In the data rows, the value 50 means zero.
Here are some points:
  38  45  41  33  48  44  35  55  36  37  49  64  61  37  51  50  37  32  21  64  50  14  26  71  62
  61  54  51  77  55  61  68  53  72  70  50  44  79  43  55  48  61  65  74  53  50  82  64  35  62
  41  49  47  48  35  54  44  54  48  45  12  33  40  20  33  47  42  39  34  28  39  33  33  34  32
  36  58  37  56  30  55  52  52  38  52  20  39  52   3  30  44  54  41  45  47  41  38  30  52  35
  38  45  55  35  45  43  41  58  43  50  20  42  32  35  38  51  43  37  20  32  31  18  34  42  36
  53  36  42  51  56  38  40  26  34  32  60  34  95  28  61  50  53  57  59  58  33  39  50  40  67
  67  65  72  69  62  62  60  75  64  65  57  67  67  65  53  72  59  57  53  61  71  52  59  69  69
  67  58  56  79  66  56  63  53  64  60  52  46  96  45  59  57  61  62  65  61  48  67  64  42  65
  54  49  51  47  73  45  38  32  42  43  53  45  79  21  76  61  73  66  62  65  34  31  44  49  64
  55  67  58  56  71  60  46  58  44  57  44  56  72  12  69  69  70  67  57  73  51  37  50  68  57
  49  59  52  55  64  49  35  48  32  24  32  44  86  14  49  60  57  59  42  45  45  29  36  54  65
  66  65  63  69  70  68  58  59  64  58  56  55  80  46  66  65  74  66  69  66  51  65  65  55  64
  44  70  53  57  51  62  46  64  35  43  38  69  65  18  42  65  65  55  45  69  70  24  38  77  52
  39  42  48  35  40  38  42  48  46  48  19  37  46  30  29  51  39  37  24  31  39  17  32  41  46
  39  46  38  62  27  48  57  58  50  54  17  33  53  22  19  46  39  38  41  32  43  39  36  31  40
  38  37  35  41  43  39  35  34  37  37  50  38  75  16  55  41  47  37  36  63  23  31  34  54  60
  42  27  41  46  45  25  40  43  54  43  33  23  71  35  41  39  39  36  39  35  25  35  37  26  54
  64  66  63  63  70  67  61  56  64  67  58  53  73  49  72  65  75  68  68  69  49  61  66  57  63
  64  69  71  60  70  67  66  72  57  58  55  64  64  56  65  73  70  64  56  65  63  52  63  69  67
  42  40  54  32  54  42  41  46  53  52  33  24  46  33  51  42  50  47  31  30  13  36  49  15  39
  38  31  50  49  38  35  43  58  54  42  39  34  69  59  27  47  22  35  15  37  43  29  36  41  62
  35  37  40  53  27  39  51  58  50  52  29  28  70  23  23  42  36  35  33  46  41  37  29  37  43
  42  42  59  34  52  43  42  40  52  46  29  19  39  36  50  44  47  44  29  31  17  33  43  20  38
  32  37  36  41  40  37  38  44  32  35  27  33  55  19  41  39  39  34  35  43  31  30  31  40  41
  38  43  39  51  40  45  51  40  53  55  20  21  57  21  39  37  44  46  44  30  25  49  44  19  41
  59  57  60  75  55  63  67  62  70  68  48  46  89  44  56  61  64  64  69  62  60  69  60  49  66
  63  66  65  76  58  63  68  69  74  71  51  53  83  59  51  60  59  63  61  54  61  66  63  48  66
  41  40  54  39  56  42  44  39  55  42  30  20  52  39  50  43  50  46  33  31  10  43  51  15  43
  43  40  29  55  45  45  40  31  36  35  34  30  76   8  50  39  50  44  59  49  33  41  35  37  45
  36  43  41  29  45  40  33  43  28  33  32  40  42  25  46  46  44  42  25  42  32  19  30  52  44
  62  70  59  78  66  67  68  57  69  72  47  52  77  42  57  60  69  63  70  56  53  65  62  46  63
  61  75  59  75  56  68  48  69  28  43  45  64  79  41  51  65  62  58  68  64  69  57  58  69  62
  60  65  59  78  53  71  71  76  69  64  47  64  75  47  47  64  63  62  63  57  67  64  59  55  63
  38  39  22  55  29  39  32  41  32  39  29  44  61  20  25  41  38  38  43  44  57  34  33  49  47
  41  34  42  55  31  38  53  49  62  45  28  31  63  40  25  38  27  37  41  22  41  53  42  19  47
  43  34  46  54  42  35  46  41  54  45  36  22  74  40  37  35  35  45  35  35  19  47  46  17  48
  39  40  40  63  24  48  49  64  51  54  22  43  64  31  21  41  31  38  30  36  61  33  31  42  48
  40  33  25  61  38  40  41  35  45  43  30  34  72   9  38  37  46  43  60  48  37  45  33  39  51
  55  62  49  70  67  51  34  54  33  28  34  59  79  23  51  65  62  53  50  54  56  24  37  65  70
  35  34  37  42  34  38  42  40  40  41  23  29  42  30  31  40  38  39  35  29  33  39  36  29  36
  42  26  39  71  39  36  45  46  55  46  32  32  85  44  23  40  30  41  46  36  46  53  34  34  60
  34  45  34  58  24  39  37  60  40  51  36  43  69  18  28  54  43  38  30  41  53  28  26  59  51
  63  63  70  57  74  68  63  55  70  68  46  41  77  46  71  66  69  70  58  63  39  59  65  45  59
  43  45  43  50  46  47  46  35  52  54  27  21  56  17  47  36  55  50  55  36  19  52  46  15  36
  37  31  36  37  47  34  34  30  38  32  36  27  53  24  47  36  46  41  40  43  23  34  36  33  45
  45  26  56  35  74  32  37  41  53  32  51  45  61  68  66  56  38  42  29  39  27  25  47  34  69
  37  36  39  37  48  35  34  33  37  33  31  33  51  25  43  38  42  37  35  41  25  30  35  32  39
  41  41  53  46  39  37  48  52  57  53  24  25  72  34  27  41  31  38  35  33  33  42  39  19  49
  66  65  67  71  63  63  63  73  65  58  54  67  71  63  55  72  60  59  59  61  73  56  59  69  68
  43  30  40  44  57  38  46  48  50  53  54  48  99  42  54  39  43  42  47  55  46  31  39  47  78
  56  62  43  64  58  46  46  56  45  37  53  72  79  22  54  69  57  54  57  70  71  31  33  74  67
  62  68  60  70  60  67  67  74  69  72  50  60  81  51  56  67  65  65  62  60  62  61  58  60  63
  38  31  33  49  32  30  43  44  48  38  30  31  62  35  25  41  29  38  39  30  42  38  34  28  48
  41  55  39  59  28  55  54  56  46  57  13  33  47  10  27  46  45  40  43  39  41  44  36  39  35
  42  24  35  49  56  30  38  29  44  38  34  29  71  25  46  36  39  39  51  44  27  38  37  30  57
  39  47  42  51  30  49  49  60  51  56  15  38  64  28  20  43  30  40  29  27  56  35  40  37  45
  37  35  50  47  37  45  49  56  57  54  21  36  48  36  23  44  29  36  23  25  38  32  36  36  38
  60  67  64  69  62  63  66  76  68  68  51  68  71  60  53  73  65  60  49  55  71  48  55  67  70
  63  66  61  78  62  64  64  61  58  61  53  63  79  50  57  62  65  65  71  66  69  64  62  63  68
  38  35  35  41  47  36  35  28  40  39  34  25  54  22  48  33  43  41  47  40  22  39  40  26  41
  39  31  48  46  43  35  49  53  61  44  33  28  59  50  29  42  26  37  27  22  35  35  38  22  49
  41  46  54  48  57  41  53  75  59  65  46  64  96  44  53  51  44  36  41  63  55  33  33  69  76
  45  48  36  62  36  45  54  50  58  58  15  31  62  16  25  35  45  42  46  32  38  52  41  25  42
  43  47  48  42  42  47  46  56  47  53  12  36  44  32  33  47  37  40  22  27  35  24  43  29  39
  38  46  42  64  54  45  53  57  58  62  48  49  99  22  35  44  43  42  54  66  60  45  38  63  69
  65  62  69  64  71  65  67  70  69  66  54  58  78  60  66  66  65  64  63  59  53  58  66  55  69
  39  39  47  50  42  42  47  51  49  51  20  26  55  27  28  36  40  43  32  29  28  39  28  27  43
  42  30  42  58  38  35  45  45  53  47  25  26  56  35  27  42  26  38  35  28  31  43  39  26  42
  64  63  66  70  70  62  65  66  35  36  52  54  83  55  59  68  63  64  65  59  62  61  63  56  73
  42  32  44  48  47  36  42  44  52  43  30  20  54  43  37  42  31  45  37  25  26  42  34  15  49
  70  71  71  70  69  72  46  55  46  40  40  50  74  48  63  69  76  69  65  54  50  63  65  45  58
  63  62  62  74  64  67  66  64  70  71  53  50  80  49  61  62  67  63  69  60  55  68  61  53  68
  36  50  50  37  43  48  48  51  50  56  15  24  43  26  39  48  45  41  30  31  27  26  41  29  39
  39  36  42  63  30  36  46  50  50  54  19  37  54  34  16  45  30  40  32  28  47  37  35  36  47
  44  29  36  51  58  38  32  27  50  38  49  28  88  30  55  44  47  57  53  47  24  45  41  33  67
  35  42  39  44  34  42  41  43  43  44  20  30  46  22  29  40  40  39  34  31  33  37  35  33  32
  33  51  39  37  36  46  41  48  36  49  20  38  34  19  33  46  44  39  34  37  33  27  35  44  30
  60  84  45  70  58  69  48  51  37  45  34  59  64  26  55  69  76  65  61  63  60  36  58  67  53
  39  60  41  55  37  56  53  53  45  50  10  36  46   4  28  39  56  45  41  42  46  41  38  47  39
  41  56  35  60  30  51  50  55  46  64  14  37  55  12  28  41  49  45  46  39  37  51  34  35  32
  40  42  43  43  44  45  42  37  47  52  26  21  48  18  47  43  52  46  44  36  15  45  43  19  40
  41  56  42  43  43  56  46  40  44  53  21  27  46   3  50  44  67  48  50  41  26  46  39  34  35
  62  69  71  62  70  68  68  70  67  71  53  60  68  52  68  71  72  65  57  59  55  57  62  57  59
  41  36  48  40  46  28  29  44  30  26  46  49  63  48  39  51  36  42  25  47  45   8  32  49  55
  62  73  62  72  63  71  65  74  61  67  49  63  70  48  58  66  66  65  61  65  68  60  59  66  62
  45  50  37  59  41  55  51  41  49  51  23  24  63   6  46  37  56  46  63  43  31  59  45  28  34
  35  39  53  28  52  36  35  43  45  43  34  32  44  44  48  53  40  38  17  33  24  21  38  34  44
  46  37  64  54  56  48  40  67  52  41  33  65  81  40  40  70  38  43  34  49  69  15  38  64  68
  65  65  59  75  62  64  65  61  64  67  53  51  79  45  62  61  67  66  69  64  58  72  61  56  67
  64  67  64  65  67  65  65  64  66  66  58  61  73  51  67  65  72  67  69  65  57  63  61  61  66
  45  32  38  59  45  40  51  38  55  48  50  19  93  38  52  36  43  45  53  45  21  61  53  26  53
  39  43  42  39  40  45  40  39  46  47  23  22  41  28  41  40  43  40  32  32  25  34  40  23  36
  61  59  72  63  70  66  65  68  82  65  51  47  72  65  64  63  62  66  55  54  44  65  68  44  63
  61  62  52  80  52  70  65  61  62  68  47  52  84  37  55  61  67  64  71  61  62  65  60  56  67
  59  67  60  80  57  67  71  70  69  69  42  56  73  37  53  66  69  59  65  60  60  68  58  58  55
10 more points follow, each with its number after it:
  42  46  39  50  39  52  49  41  51  42  23  19  57  14  40  38  51  47  51  41  24  53  42  21  35 0
  36  30  49  37  44  34  43  41  53  45  29  25  53  44  37  45  39  38  30  26  25  36  40  20  42 1
  56  34  42  67  60  45  50  50  49  48  47  56  99  28  54  57  54  54  69  65  61  45  42  50  73 2
  35  40  27  57  31  47  42  41  37  48  27  39  67   5  32  38  43  40  49  50  45  40  30  49  44 3
  61  62  60  77  62  72  66  67  69  79  42  56  73  42  53  62  65  64  63  58  56  70  62  53  62 4
  67  67  69  72  68  69  63  62  64  62  57  58  74  53  63  65  65  68  65  61  62  59  63  60  72 5
  62  71  58  75  57  68  59  64  57  63  50  63  81  49  58  65  68  66  69  63  68  58  61  65  68 6
  34  45  60  24  66  42  35  60  45  41  36  52  54  49  55  65  40  33  22  51  42  11  33  50  70 7
  62  67  74  60  72  59  62  75  68  35  52  63  72  70  56  76  61  58  44  54  59  46  61  64  69 8
  38  36  40  41  45  31  28  42  29  27  33  46  53  27  36  43  36  32  34  45  45  18  31  51  52 9
Which of these numbered points is nearest to each point below, ignoring the 3 directions in which the first points spread most? Its number follows each.
  37  39  36  43  40  36  33  43  31  30  30  45  50  30  30  41  36  35  33  34  41  20  31  42  43 > 9
  55  51  70  51  81  45  31  55  40  19  50  56  68  60  64  79  51  50  36  48  45  25  48  58  71 > 8
  61  59  78  51  78  60  59  69  72  67  54  49  64  71  69  68  66  62  49  50  39  55  71  41  66 > 7
  59  70  80  48  67  70  62  77  62  71  46  60  56  55  66  76  69  60  41  54  51  46  62  64  56 > 7
  60  64  74  61  70  66  65  60  73  37  49  39  64  58  74  60  72  68  56  56  32  62  66  38  64 > 8
  44  43  57  46  68  49  54  57  52  65  50  52  84  19  53  61  44  36  36  67  47  24  25  61  73 > 4
  64  56  76  61  73  50  67  69  66  56  49  50  78  81  62  68  52  58  45  47  50  50  62  51  77 > 8
  60  56  73  64  66  58  67  63  78  70  57  49  80  71  61  66  55  62  57  51  46  65  65  43  67 > 1
  40  51  51  54  47  42  46  63  52  59  38  33  91  24  48  44  37  42  22  59  32  29  30  57  60 > 4
  34  31  40  39  39  31  33  44  36  32  32  37  47  35  35  40  34  33  31  42  34  23  30  40  46 > 9
  62  36  32  79  55  39  51  56  54  43  42  54  89  39  39  57  49  55  59  47  85  44  37  51  73 > 2
  29  38  47  37  51  47  43  51  51  47  50  50  83  30  50  46  39  40  21  69  33  24  33  67  70 > 4
  59  49  55  61  71  41  34  69  43  22  54  61  83  66  51  76  59  56  41  45  64  34  55  55  73 > 8
  42  41  65  27  57  43  41  51  48  48  33  28  36  48  51  50  43  44  22  29  18  23  47  27  44 > 7
  41  45  23  56  45  49  40  31  36  44  35  33  78   6  45  35  55  46  57  51  40  45  35  37  51 > 3
  38  43  59  47  37  43  50  67  54  48  26  46  41  55  22  51  25  38  18  23  49  26  37  40  50 > 8
  63  71  59  70  58  70  73  59  55  46  47  51  79  28  64  61  73  66  72  61  53  67  60  57  56 > 0
  58  27  43  65  54  33  50  58  56  49  60  55  99  48  49  54  40  52  57  56  66  48  38  51  86 > 2
  43  54  23  64  42  48  48  46  40  48  33  50  76   0  40  49  56  44  60  56  63  37  38  58  49 > 3
  58  64  45  75  58  49  52  62  55  54  49  64  92  44  54  67  61  60  59  65  75  39  53  76  67 > 6
  40  52  23  58  39  47  41  39  39  49  29  45  69   0  44  40  54  44  56  60  42  40  33  50  45 > 3
  64  69  50  72  70  49  47  57  52  51  53  58  87  40  60  69  73  70  67  59  65  46  61  55  71 > 6
  69  59  72  69  69  62  47  49  47  36  54  44  76  74  64  69  61  62  58  45  47  69  70  38  73 > 8
  42  30  51  42  43  33  41  41  57  48  29  23  56  46  42  44  39  37  29  27  21  36  41  20  47 > 1
  60  75  78  50  69  70  60  72  68  71  45  60  51  51  67  75  75  60  45  59  48  45  59  59  56 > 7
  37  38  37  40  47  32  29  31  32  33  34  31  52  28  46  40  43  37  41  39  27  29  37  29  42 > 9
  35  36  37  42  31  33  36  43  39  37  29  39  49  32  27  41  29  32  31  34  44  30  30  40  41 > 9
  62  76  55  77  53  78  52  66  43  47  36  54  72  27  51  61  73  64  65  63  62  64  58  60  52 > 0
  35  43  36  48  30  42  41  45  36  43  21  36  40  25  23  40  38  35  34  32  42  35  34  39  34 > 9
  39  49  28  50  52  47  42  34  40  47  44  46  77   2  59  34  56  50  74  69  38  49  40  55  55 > 3
  48  38  35  73  48  39  52  54  50  38  46  60  91  36  37  61  49  63  66  49  80  54  37  54  76 > 2
  43  60  49  38  74  58  38  43  36  41  32  48  61  12  73  53  79  51  54  65  46  26  40  60  51 > 0
  66  69  80  56  70  67  65  74  71  63  44  51  54  57  71  72  69  66  47  56  43  47  63  50  60 > 7
  37  33  42  39  39  37  40  40  43  40  28  29  43  35  33  41  32  37  30  27  32  33  36  26  42 > 5
  45  42  34  75  39  48  49  59  46  38  38  63  87  28  25  51  49  47  53  54  77  43  36  65  66 > 2
  60  28  36  74  63  36  53  39  51  40  51  39  90  48  47  56  55  66  70  40  54  50  47  29  77 > 2
  61  54  75  62  69  53  66  64  77  67  53  42  75  67  67  63  60  66  56  51  44  66  65  38  71 > 1
  33  40  45  35  67  38  36  50  34  42  55  63  63  25  59  47  44  37  34  63  35  16  31  68  68 > 4
  36  33  35  40  44  27  29  33  36  29  35  39  59  33  38  42  37  37  36  39  40  22  33  35  49 > 9
  36  29  43  47  44  35  50  39  48  38  21  25  59  36  33  40  39  34  39  27  33  43  44  19  53 > 9
  64  67  64  69  63  64  63  71  62  67  58  68  70  55  58  69  61  64  58  64  71  55  56  73  68 > 5
  63  59  84  53  77  60  31  50  34  32  56  52  62  68  65  74  61  64  41  54  52  37  64  58  67 > 8
  43  54  45  45  44  54  50  38  48  55  19  20  60  13  48  45  57  50  41  55  21  45  49  26  32 > 0
  61  63  71  65  65  62  66  76  71  71  55  64  72  63  57  70  63  62  55  58  65  59  61  62  65 > 1
  60  77  61  67  64  73  59  63  54  59  44  63  73  30  64  65  73  65  66  69  58  58  57  65  59 > 0
  62  59  59  87  57  66  50  53  60  50  48  45  92  51  54  60  65  63  65  53  56  68  62  47  73 > 6
  43  31  52  38  67  37  49  37  55  48  54  30  86  37  69  40  43  45  45  61  12  40  44  40  68 > 4
  64  58  63  73  63  59  64  68  69  64  57  63  80  63  60  62  58  62  67  61  69  63  61  61  73 > 9
  39  38  27  69  30  41  48  47  48  47  29  37  75  27  20  37  32  39  51  36  59  52  33  40  51 > 2
  58  58  74  58  74  67  64  73  71  70  53  57  62  72  62  80  62  61  46  51  51  47  64  54  67 > 7
  37  41  33  53  42  45  43  37  39  49  30  26  72   6  37  36  41  44  52  43  32  44  34  39  45 > 3
  40  57  29  63  38  58  51  45  40  58  30  39  69   0  40  44  61  47  60  61  44  49  36  57  46 > 3
  40  54  60  26  52  48  38  51  46  46  26  35  28  36  48  54  52  41  21  35  23  23  37  36  35 > 7
  39  38  39  35  47  30  29  35  36  34  32  33  45  32  40  41  41  38  32  35  26  26  36  37  39 > 9
  35  48  59  28  61  48  34  44  40  47  42  33  52  29  70  54  53  49  27  55  14  17  40  40  51 > 7
  63  63  59  66  73  59  56  51  53  51  61  49  88  46  73  63  70  69  70  64  45  63  64  46  68 > 6
  43  41  60  37  46  41  43  63  53  49  29  41  35  52  34  53  34  41  12  25  38  17  35  39  48 > 7
  36  50  46  50  38  48  45  55  47  46  19  29  45  23  24  40  43  39  29  30  35  33  33  31  37 > 5
  67  68  68  66  69  66  68  66  70  52  52  54  74  55  66  67  66  68  63  61  54  65  64  57  69 > 5
  45  34  33  72  52  26  41  44  43  28  41  50  92  41  41  58  42  47  52  40  67  32  39  54  69 > 2
  37  47  59  34  43  42  42  58  41  53  19  48  38  40  38  54  39  37  14  35  37  18  32  41  42 > 7
  37  37  38  40  34  38  41  40  39  37  27  31  50  25  32  37  38  36  34  35  31  30  32  37  38 > 9
  41  37  35  39  45  39  37  38  40  45  34  32  58  20  32  42  36  33  32  41  29  26  31  33  47 > 4
  53  52  53  59  55  44  61  69  61  59  47  63  80  27  50  76  54  53  47  65  71  38  34  76  77 > 4
  36  38  42  54  58  45  40  46  45  40  37  61  80  26  55  59  50  36  55  49  76  21  23  61  71 > 2
  39  50  41  50  41  49  46  47  45  49  20  23  60   9  35  37  52  42  46  37  32  42  43  27  34 > 0
  42  51  32  63  26  45  51  48  43  52  19  41  61   5  27  38  44  42  49  41  53  45  36  42  40 > 3
  65  67  67  80  66  69  49  56  54  52  54  58  79  59  56  65  64  66  66  59  70  64  62  60  71 > 9
  34  30  51  40  44  33  46  53  53  50  35  30  49  53  29  47  23  31  30  25  33  29  33  33  53 > 1
  37  45  37  45  46  50  42  34  42  47  28  25  62   9  40  41  54  46  49  41  23  42  38  24  40 > 0
  59  67  59  71  63  70  70  61  69  77  45  49  74  41  60  60  70  68  70  58  51  67  62  49  60 > 4
  50  34  55  71  65  38  57  61  62  57  54  56  97  38  61  62  60  51  51  55  66  41  40  59  81 > 2
  62  66  69  63  61  64  71  81  70  76  45  62  64  62  51  72  56  61  49  54  67  52  60  65  63 > 1
  65  64  65  71  68  67  67  62  70  76  51  52  81  42  62  63  66  66  66  61  53  58  60  56  59 > 4
  63  57  76  70  72  51  61  69  66  66  57  49  82  70  56  71  55  63  51  53  55  52  63  48  72 > 1
  35  34  32  47  37  30  35  37  37  39  29  35  50  28  34  38  34  35  30  36  40  30  32  36  45 > 9
  42  42  34  53  49  48  50  43  57  57  43  31  95  19  62  36  50  43  57  69  23  59  42  38  55 > 3
  65  63  57  82  58  70  52  72  50  50  50  57  78  49  51  62  62  63  72  57  70  73  63  59  67 > 9
  64  66  65  68  68  64  63  67  64  68  60  62  74  53  64  67  66  66  64  64  63  61  60  66  66 > 5
  40  32  26  61  34  31  43  40  46  41  36  33  73  28  28  32  36  38  52  36  40  49  35  28  52 > 2
  35  36  53  29  47  32  35  46  39  34  47  40  59  50  38  47  32  34  20  53  31  16  31  38  43 > 1
  63  64  71  63  65  66  67  77  69  62  52  65  72  61  56  74  62  60  54  58  65  51  56  68  69 > 1
  61  64  68  45  79  52  50  54  45  37  46  53  64  52  78  77  71  60  41  54  44  23  60  54  77 > 7
  36  47  45  49  60  42  35  53  35  46  25  64  72  10  44  47  48  43  44  48  58  23  21  58  59 > 4
  35  46  33  39  43  43  37  36  36  39  34  36  55   8  50  39  54  39  39  49  30  21  32  44  43 > 0
  36  52  47  48  37  49  48  57  43  54  45  53  77  19  38  47  43  34  26  70  47  26  29  82  54 > 4
  40  30  40  45  41  38  40  36  46  43  30  22  51  39  36  37  36  38  39  30  25  41  43  17  41 > 9
  49  52  45  63  62  40  47  58  46  56  35  59  76  21  49  75  62  64  47  58  69  19  25  63  63 > 4
  63  76  69  69  58  68  69  74  61  75  47  64  68  45  56  67  67  65  52  60  65  48  54  65  59 > 5
  58  65  48  66  66  66  53  55  55  60  41  52  77  13  65  65  80  66  70  62  52  43  55  53  59 > 0
  53  49  43  58  65  53  38  32  30  30  42  36  85  17  69  55  68  62  64  61  36  46  47  45  59 > 0
  60  73  59  66  67  70  60  55  56  64  47  52  73  26  66  61  76  67  71  69  50  58  64  60  55 > 0
  46  41  26  59  56  41  41  34  40  47  49  53  89   9  56  50  54  49  68  69  55  43  38  56  65 > 3
  34  41  42  45  30  39  43  52  42  39  25  42  38  30  22  45  33  31  28  31  47  27  34  44  38 > 9
  55  66  48  54  65  63  42  48  48  61  41  46  79   7  65  68  75  59  60  69  41  35  46  55  50 > 0
  60  66  45  78  49  61  54  64  53  65  42  56  87  25  49  56  66  62  62  67  72  52  50  70  59 > 3
  47  46  46  67  47  47  50  66  55  58  48  68  89  41  41  63  46  48  55  56  80  42  35  79  75 > 2
  41  40  58  34  51  47  47  51  51  54  21  22  40  38  43  46  44  45  29  28  18  29  48  23  42 > 7
  64  67  82  58  68  72  68  78  70  64  46  57  63  60  63  70  65  63  48  54  52  48  60  56  63 > 7
  43  44  59  41  64  45  50  68  61  66  55  62  79  47  50  59  37  40  18  58  42  18  36  68  72 > 7
  65  67  58  79  65  61  61  57  57  62  55  55  83  45  63  64  69  68  70  64  64  56  57  61  69 > 6
  44  32  40  65  29  45  49  55  55  48  18  34  60  34  22  39  31  37  39  28  49  46  40  27  40 > 9
  35  48  45  38  38  44  34  51  39  43  23  46  47  25  33  47  37  38  22  41  40  13  32  49  40 > 5
  57  60  58  78  62  62  70  69  70  71  49  49  85  40  54  63  64  62  67  52  54  65  60  50  68 > 4
  65  65  56  72  63  69  63  60  58  64  57  57  82  45  66  59  69  66  72  66  60  60  61  63  69 > 6
  42  54  45  53  32  55  52  59  43  51   9  42  45  19  19  43  40  40  37  37  51  33  34  45  33 > 9
  39  50  32  59  30  54  49  46  43  50  35  24  78   3  42  37  50  41  56  59  34  51  42  46  48 > 3
  66  52  70  61  72  56  54  64  67  53  60  52  84  72  64  67  61  62  57  53  55  56  66  48  82 > 1
  63  60  74  66  56  64  69  71  72  71  52  58  80  69  53  68  55  57  50  56  63  59  61  58  71 > 1
  50  50  38  66  55  51  43  34  38  36  50  38  93  16  61  48  63  63  68  66  41  61  49  44  64 > 3
  54  42  35  59  58  50  43  28  55  50  39  29  87  21  62  45  57  59  72  49  29  59  52  29  61 > 3
  32  32  30  61  39  40  47  36  49  43  34  34  83  26  35  41  37  32  39  42  39  42  35  38  67 > 2
  36  38  43  43  38  41  42  44  47  44  25  26  50  28  33  42  33  36  33  29  29  36  35  24  39 > 5
  44  33  50  59  38  43  50  65  49  50  50  50  99  36  39  45  29  38  35  59  52  35  25  57  69 > 2
  39  52  46  53  39  54  47  49  43  54  15  26  49  15  33  39  51  45  48  35  27  44  37  29  30 > 0
  40  42  37  67  29  49  53  45  50  55  42  31  94  18  27  36  48  41  53  52  39  59  40  43  49 > 3
  39  43  37  33  54  34  30  31  28  29  34  37  51  26  47  52  49  42  33  45  31  19  36  42  43 > 9
  43  45  29  68  50  49  44  34  46  48  36  47  91   9  55  50  65  57  67  57  51  49  41  41  61 > 3
  38  55  59  36  44  48  43  56  47  49  26  26  46  33  40  54  47  41  20  40  20  21  42  29  37 > 7
  66  51  57  77  59  53  68  59  71  66  59  52  87  58  56  57  55  61  68  54  59  73  64  45  71 > 9
  62  68  72  65  60  66  64  82  69  72  46  67  58  63  48  71  55  60  46  52  71  48  56  69  62 > 1
  36  44  58  47  43  59  49  54  53  54  41  30  90  15  36  46  49  46  34  59  30  27  34  48  64 > 4
  63  64  63  80  55  72  70  77  72  70  47  63  71  53  52  62  59  60  56  54  67  63  56  60  62 > 5
  42  39  61  30  50  43  48  46  56  47  29  21  44  47  45  48  41  43  31  27  15  30  48  20  42 > 7
  40  51  37  53  42  45  44  37  43  56  21  26  54   8  40  36  51  46  49  39  28  44  41  24  36 > 0
  59  80  48  78  54  77  47  50  39  47  38  53  73  27  58  60  77  66  68  61  55  48  62  54  54 > 0
  35  35  53  40  38  41  48  62  55  55  23  32  40  46  30  50  35  32  18  23  41  32  39  34  41 > 1
  38  50  50  35  45  51  40  46  51  39  18  23  39  28  47  42  45  39  30  35  23  33  40  28  35 > 5
  37  40  24  53  41  35  34  28  34  33  34  35  67  13  40  38  46  43  54  45  40  41  35  33  44 > 3
  38  34  40  36  47  32  33  29  39  32  34  29  46  33  46  40  40  39  35  39  25  29  41  24  43 > 9
  42  37  27  58  41  43  43  30  46  42  33  23  67  20  43  32  51  42  62  39  28  57  47  23  45 > 3
  51  48  40  71  42  45  35  53  40  42  45  56  89  26  45  58  46  42  41  65  72  32  31  67  74 > 2
  56  47  49  71  67  55  57  46  68  57  49  43  92  39  63  58  59  68  77  53  51  61  59  34  76 > 2
  61  69  66  69  53  67  64  75  62  74  47  68  64  48  52  70  58  60  53  62  75  50  55  75  65 > 5
  65  56  74  62  69  68  66  71  72  67  59  56  74  68  63  68  59  65  54  52  54  60  64  54  70 > 1
  36  46  49  47  40  44  42  49  42  50  18  31  43  17  32  44  39  38  30  27  38  31  33  32  41 > 5
  43  30  50  48  40  39  52  54  53  52  25  31  53  47  25  44  30  38  24  17  38  34  35  30  46 > 1
  38  27  46  42  41  31  45  48  55  43  36  33  62  56  33  47  23  37  29  20  43  29  35  28  54 > 1
  41  38  36  36  53  41  29  24  34  30  37  30  62  21  54  46  55  45  48  49  23  31  39  32  46 > 0
  62  70  48  82  64  71  51  55  45  53  52  60  81  51  57  70  64  63  66  61  68  48  64  60  73 > 6
  44  56  46  35  48  54  38  37  44  45  23  25  44  18  43  44  59  43  40  37  19  34  45  28  31 > 0
  36  31  36  36  43  34  39  35  38  34  33  30  50  32  43  39  38  36  34  34  25  31  39  28  44 > 9
  62  63  78  59  64  63  69  81  72  70  53  63  61  72  55  72  56  59  44  53  62  48  59  56  65 > 7
  64  61  71  73  61  58  63  74  64  62  57  68  74  69  55  71  55  57  52  56  69  54  57  63  75 > 1
  58  71  82  50  69  67  61  82  55  47  52  66  54  57  62  72  65  56  40  59  60  38  56  70  64 > 7
  40  37  53  44  44  41  46  51  60  52  26  27  58  45  32  41  31  38  31  23  30  39  44  13  48 > 1
  30  49  31  53  55  41  41  36  37  49  32  48  75   0  48  49  43  48  55  53  33  35  36  52  57 > 3
  57  61  34  76  58  52  45  35  51  50  39  43  85  13  58  57  72  58  70  56  60  44  40  52  62 > 3
  65  60  71  63  72  62  64  66  73  66  60  58  73  67  64  68  62  67  56  60  58  59  64  56  71 > 1
  65  67  55  76  63  68  62  61  61  64  50  58  79  50  59  62  70  64  68  66  67  61  59  67  67 > 6
  64  58  71  58  77  57  61  64  69  65  64  51  74  69  72  66  63  68  60  59  46  56  64  49  70 > 1
  63  63  54  76  62  62  59  55  59  56  59  56  90  47  61  60  65  64  75  62  60  68  62  56  71 > 6
  53  53  42  71  58  44  45  56  42  43  49  71  83  24  48  63  58  62  60  59  71  29  30  69  72 > 2
  61  69  72  60  61  67  64  79  64  69  51  71  60  60  54  74  62  58  48  58  68  46  55  75  63 > 1
  37  45  45  37  39  42  38  46  37  42  22  34  34  26  32  44  40  34  25  35  37  25  36  41  37 > 5
  60  64  61  72  68  66  61  65  61  65  52  50  93  42  64  65  65  64  58  66  49  46  58  59  64 > 4
  62  69  65  74  60  64  71  69  67  68  54  57  76  53  57  66  64  66  62  61  64  65  64  62  64 > 5
  56  56  36  74  62  42  50  49  47  50  51  62  91  31  51  60  61  61  71  67  75  45  49  67  71 > 2
  62  63  73  64  67  64  65  72  73  70  50  50  80  58  62  71  64  65  51  59  47  54  63  48  68 > 1
  39  42  49  40  46  46  41  48  50  45  16  31  42  25  40  45  48  45  34  30  23  28  40  21  38 > 5
  35  32  46  30  63  32  30  44  42  31  43  37  63  52  60  57  39  43  27  37  26  18  37  38  59 > 1
